(in the rows, 128 means zero)
Rotation paths and how fast each direction turns (degrees a step)
Each turn is a multiple of 5 degrees from 10 to 175, or 0.
Each row of a path follows its step; steps can be skipped.
Rotation 1:
step 2: 103,111,142,135,103,152,176,136,95,72,155,109,187,93,122,147,100,124,135,137,119,149,133,126,123,153,148,79,160,125,120,114,145,162,140,137,156,151,136,125,54,125,112,138,150,141,143,149,135,110,93,67,141,112
step 3: 95,118,135,135,173,134,118,150,151,121,158,95,154,119,142,105,71,76,89,93,140,129,112,139,154,151,158,149,93,114,93,128,104,143,164,114,101,144,87,165,121,158,118,86,96,134,146,129,153,110,95,156,103,103
step 12: 129,104,125,108,117,147,193,127,156,127,76,155,132,161,142,162,169,117,84,104,142,110,150,140,120,124,152,125,119,166,135,87,88,90,126,109,126,72,91,108,130,152,134,131,159,123,97,115,95,110,142,102,156,96
step 19: 94,120,107,128,96,129,128,123,124,140,171,66,148,90,126,141,112,99,142,105,126,96,139,132,101,134,137,128,163,194,107,167,69,94,189,144,145,150,136,123,94,153,114,118,159,110,108,129,117,85,121,125,131,110
step 27: 97,113,185,136,91,107,132,122,191,136,103,97,131,105,123,184,123,129,120,109,167,140,169,128,150,154,171,90,138,129,112,149,81,90,135,101,175,139,133,109,134,151,121,104,151,112,124,112,103,86,112,119,107,106
step 30: 145,104,105,105,130,136,118,132,180,111,161,127,130,97,117,117,140,70,138,128,143,93,176,105,127,131,128,103,144,140,101,173,69,104,145,164,122,110,105,122,103,180,175,139,171,110,129,132,113,90,136,141,124,89
step 31: 114,134,131,171,156,165,171,105,112,109,76,112,165,142,122,136,156,79,102,139,143,146,108,146,117,118,157,110,125,169,135,99,90,136,131,136,133,81,95,137,109,102,147,135,135,141,75,136,82,127,110,78,104,94
step 35: 108,125,160,136,154,153,127,148,186,101,124,128,138,136,168,182,109,141,82,86,142,80,144,162,135,137,114,99,126,146,139,121,80,91,142,113,135,153,92,146,110,135,124,117,97,94,154,130,168,121,111,112,91,90
step 37: 139,112,129,140,141,129,178,113,81,99,115,118,160,105,138,107,123,114,138,103,123,106,113,146,113,189,163,155,109,150,95,93,97,125,170,148,107,146,117,150,101,152,163,75,101,141,90,130,144,157,117,147,144,72
137,133,127,138,132,139,125,131,124,125,113,135,124,136,125,133,133,120,121,121,120,120,127,125,146,143,136,126,125,130,127,126,127,115,121,133,121,132,117,134,128,136,121,124,105,136,131,124,120,141,126,138,117,127
170
133,114,145,130,126,116,123,125,127,130,141,121,128,133,146,136,121,122,136,126,130,127,138,139,132,129,138,133,129,139,114,144,125,127,127,130,129,139,132,127,131,121,130,124,115,112,129,138,133,131,127,140,119,128
135
124,139,123,132,132,113,119,141,135,121,128,132,114,128,134,135,137,143,119,126,126,140,134,130,137,108,146,116,123,117,135,133,132,134,129,125,125,128,127,131,119,129,126,116,127,130,130,125,140,121,126,140,129,126
60
137,132,125,133,127,118,132,132,121,133,122,131,132,117,138,120,142,108,123,139,134,123,132,124,128,129,131,132,109,136,138,120,129,137,139,135,130,135,117,136,125,129,145,141,124,124,130,128,136,118,140,132,128,130
55
143,125,125,125,133,131,134,128,130,129,119,124,123,135,123,129,127,130,128,140,124,120,126,125,120,118,130,127,128,116,127,143,120,142,132,147,135,121,131,133,133,126,141,112,132,135,128,136,123,143,143,124,114,121
45
128,117,129,124,125,136,126,141,133,118,113,126,120,115,142,129,132,135,138,136,140,136,133,127,130,139,136,128,143,132,129,135,121,124,131,123,132,122,129,133,119,121,144,129,118,142,130,131,116,123,123,119,139,133
100
127,137,144,116,127,120,146,127,117,119,119,133,132,143,129,122,139,135,126,132,134,107,124,130,124,128,132,134,132,121,132,122,128,116,127,118,128,120,144,136,126,122,135,127,128,123,134,130,137,132,118,138,134,122
130
